In the rows, 128 means zero.
Z: rows in 4 groups, each row roughly a mix of its group's directions (some rows in no group)
Z (105 x 10)
[[106 112  96 119 121 178 162 104  97 120]
 [145 140 160 132 109 113 157 167 181 129]
 [ 76 132 151 130 139 130 134 160 166 164]
 [ 79 130 137 135 138 122 136 103 124 189]
 [ 99 118 106 132 155 139 115  63 110 141]
 [ 85 150 154 125 150 137 112 121 144 184]
 [185 105 130 124 106 134 164 140 103 101]
 [ 78 151 131 130 144 146 124 108 144 181]
 [ 98  89 132 139 166 120  87 100 129 152]
 [169 111 121 126  97 152 175 142 102 104]
 [174 116  80 112 112 125 132 115 114  86]
 [137 123 101 112 143 166 143  77 104  96]
 [179 110  84 126 109 119 144 111 113  95]
 [ 78 146 133 145 140 150 150 103 143 173]
 [153 124  85 129 141 124  93  76 104 131]
 [125 128 160 137 105  96 130 187 160 137]
 [ 66 150 136 146 143 142 130 116 146 168]
 [175 106 136 132 105 147 147 165 119  87]
 [ 87 127 118 120 157 109 100  91 135 172]
 [129 174  77 130 111 162 114 105 137 142]
 [ 75 145 161 144 150 150 147 119 143 162]
 [ 98 155  84 112 126 151 104 101 130 166]
 [ 92 138 128 133 140  92  67 145 147 124]
 [172 129 133 132 102 145 153 161 108  82]
 [133 127  95 117 145 169 137  75  98 114]
 [154 129 155 117 118  91 108 183 138 102]
 [149  85 123 154  93 122 148 142  95  93]
 [137 138  94 108 105 142 107  65 138 144]
 [154 134 100 136  85 137 160 153  94  98]
 [154 168 131 110  89 129 170 156 132 106]
 [ 84 145 132 145 152 147 151  88 146 164]
 [174 107 123 122 107 119 134 157 107  75]
 [156 100 121 167 100  95 152 149 119  97]
 [110 181 132 102 163 132 116 112 157 157]
 [137  78 123 151  92 113 140 142  91  99]
 [ 92  98 151 107 158  87 117 106 111 153]
 [112 155 129 144 181 126 134  74 116 122]
 [131  82 150 146 102  95 151 131 104  92]
 [137  83 129 154 100 109 149 132  90  91]
 [178 113 120 114 111 155 176 120 104 115]
 [102  96 104 134 154 139  76 116 124 164]
 [147 110 177 151 136 102 155 159 135  95]
 [122 116 159 122 132  73  99 167 151 127]
 [120 129  99 134 123 172 141  87  87 100]
 [ 98 113  98 126 148 153 126  73  97 140]
 [120 121 120 145 129  79  83 152 139  89]
 [161 149 151 134 101 116 133 191 146 129]
 [ 82 142 119 125 130 142 113 117 172 177]
 [135 119 144 114 125  88  92 188 123 137]
 [121  74 138 139  97  92 137 136  97 102]
 [124 155 157 135 182 127 136  84 152 128]
 [126 114 106 112 150 130  90  97  78  97]
 [154 137 101 125 134 109 109  67  95 115]
 [145 129 164 122 128  83 121 165 172 115]
 [126 145 142 147 145 120 144  81 182 152]
 [ 82 113 109 140 142 147 137  70 117 143]
 [130 130 103 130 123 139  86 142  61 129]
 [143  61 132 141 101 134 107 159 134 129]
 [ 89 125 114 125 150 135  96  85  99 162]
 [100 131 127 160 155  86 108  97 157 152]
 [121 129  75 118 140 143  88  93 116 159]
 [138 133 162 131 117  89 125 179 168 138]
 [144 150 135 142  95 150 172 168 152 151]
 [177 110 120 112  98 123 125 163 103  91]
 [137 122 103 114 127 138  90 147  63 118]
 [ 92 130 121 122 156 105 101  82 138 168]
 [ 72 132 133 174 132  97 114 142 149 130]
 [128 185 128 104 154 150 122 123 165 155]
 [149 154 134 147  87 156 166 169 136 129]
 [162 145 123 136 102 156 153 170 114  89]
 [102  93 164 137 168 105 107  97 144 137]
 [155 161 136 145 114 146 163 137 170 166]
 [158 146 151 133  98 125 150 184 153 114]
 [170 119 104 114 125 153 171  97 113  99]
 [ 88 139 110 123 149 117 101  88 142 173]
 [176 111 136 111  97 137 140 168 101 100]
 [ 81 140 165 153 160 139 150 108 146 150]
 [ 98 145 126 111 109 137 123  85 174 164]
 [ 97 160  86 110 122 152 109 102 127 165]
 [ 65 144 147 146 139 116  96 151 148 133]
 [ 94 151 114 122 176 129  99  93 128 158]
 [153 110 114 131  73 130 149 166 105 105]
 [159 106 160 128 109 129 159 168 117  87]
 [151  94 133 149  90 116 160 143 103  89]
 [146 166 151 155 132 104 160 145 108  85]
 [133 110 130 143  96 100 163 129  86  86]
 [159 145 129 126  90 158 158 163 121  91]
 [158 154 127 142 136  94 136  95  88  90]
 [ 70 154 144 130 144 157 127 123 141 168]
 [107 105 101 113 150 140 107  83  84 110]
 [ 73 147 149 143 138 141 129 127 143 179]
 [151 125 158 129 105 135 166 175 122  89]
 [104 149 130 134 186 132 110  82 134 145]
 [141 142 156 126  95 146 168 173 133  97]
 [181 107 117 132 112 137 178 112 109 109]
 [165 142 131 138  92 132 175 146 116  89]
 [180 107 122 127 103 138 168 138 104  96]
 [144 143 115 147 148 124 135 169  74  95]
 [ 97 131 147 147 148  83  80 142 151 127]
 [104 167 125 112 173 136 104 102 149 160]
 [147 135 154 125 105 116 155 185 165 125]
 [ 94 102  94 114 138 160 139  90  92 135]
 [170 129 125 130 104 148 150 161 101  82]
 [105 124 145 136 148 103 136 101 181 169]
 [167 141 132 134  96 151 157 162 118  86]]
the three rows of each list that fit no group, in list order (the others fit one group, some only roughly)
    Z981: [166 170 148 122 120  98 166 139 155 111]
    Z147: [178 112 106 108 111 144 108 139  83 109]
    Z379: [146 101 162 126 125 130 158 182 117  95]
    Z917: [153 162 142 129  93 142 168 157 131  91]
    Z910: [120 140 105 140 127 131 104  83 178 163]
    Z620: [161 105 120 140  98 109 135 165 112  79]
    Z892: [ 90 150 122 119 139 109 112  75 144 164]
    Z488: [176  98 141 119 122  92 144 139 135  83]
    Z810: [167 152 153 126 105 112 121 183 136 104]
    Z606: [ 73 152 124 129 161 135 103 105 157 149]

Z981, Z147, Z488
    Z901: [ 99 154 147 124 178 114 126  79 135 139]
    Z533: [149 131 156 119 109 117 162 173 173 114]
    Z328: [149 103  81 110 124 148  90  91 112 140]
    Z89: [111 170  99 144 146 123 107  76 136 150]
    Z696: [158 137 163 130 124 119 131 193 153 132]
    Z173: [ 79 164 101 127 143 119 139  81 116 135]
    Z659: [115  79 143 151  99 114 142 144  99  89]
    Z527: [ 76 145 127 143 159 106  94 108 157 138]
    Z881: [102 123  92 108 154 127  93  95 106 165]
    Z597: [156 100 148 133 144 102 136 154  81  92]

Z696, Z173, Z659
    Z793: [ 90 155 136 107 151 143  94 120 143 175]
    Z896: [179 114 119 134  99  97 142 124  95  93]
    Z916: [ 77 149 136 138 166 121  99 101 155 145]
    Z879: [150 135 157 120 125  93 136 170 180 131]
    Z951: [113  99 111 109 150 105  94  80 108 154]
    Z546: [115  97 104 140 117 126  81 134  74 119]
    Z803: [ 99 133 115 127 155 107  97  82 148 167]
    Z300: [ 83 141 157 141 149  99 129 112 168 158]
    Z956: [173 110 111 117  96 138 131 158 134  80]
    Z333: [179 114 118 100 104 142 136 148 102  88]

Z896, Z546, Z956
    Z280: [ 82 148 105 119 145 130 104 102 144 176]
    Z124: [113 168 165 111 164 110 133 101 162 140]
    Z107: [ 84 108 143 109 146 111 113 102 154 173]
    Z270: [111 126 142 137 148  84  73 134 126 163]
    Z936: [128 172 148 146 113 137 168 172 136 104]
    Z397: [154 125 149 138  98 144 155 181 140  94]
    Z854: [126 155  83 125 141 148  97  92 111 164]
    Z372: [152  74 108 147  93 101 134 136 108 106]
    Z394: [175  98 114 123 122 141 157 123  79 108]
    Z217: [ 94 145 140 116 178 116 103  92 143 155]
    Z56: [144 121  94 140 115 152 185  91 112 130]
    Z850: [157 109 120 147  89 139 182 147 110 111]

Z854, Z372, Z394
    Z885: [112 161 162 140 126 122 168 178 125 108]
    Z615: [ 79 151 145 124 164 148 125 100 147 160]
    Z163: [153 143 144 151 131 158 172 177 136 115]
    Z352: [ 91 136 132 151 161  90  95 104 158 139]
    Z321: [ 76 151 145 136 151 142 119 109 152 172]
    Z912: [147 102 164 139 123 132 152 183 142  98]
    Z85: [114  93 177 113 131  97 109 135 168 142]
    Z241: [ 76 160 126 142 149 158 124 120 143 168]
    Z358: [153 144 156 132 127  90 108 174 160 150]
    Z570: [158  87 165 144  99 119 150 148 140  97]
    Z909: [ 93 130 111 105 129 150  85 129 138 180]

Z163, Z241, Z909
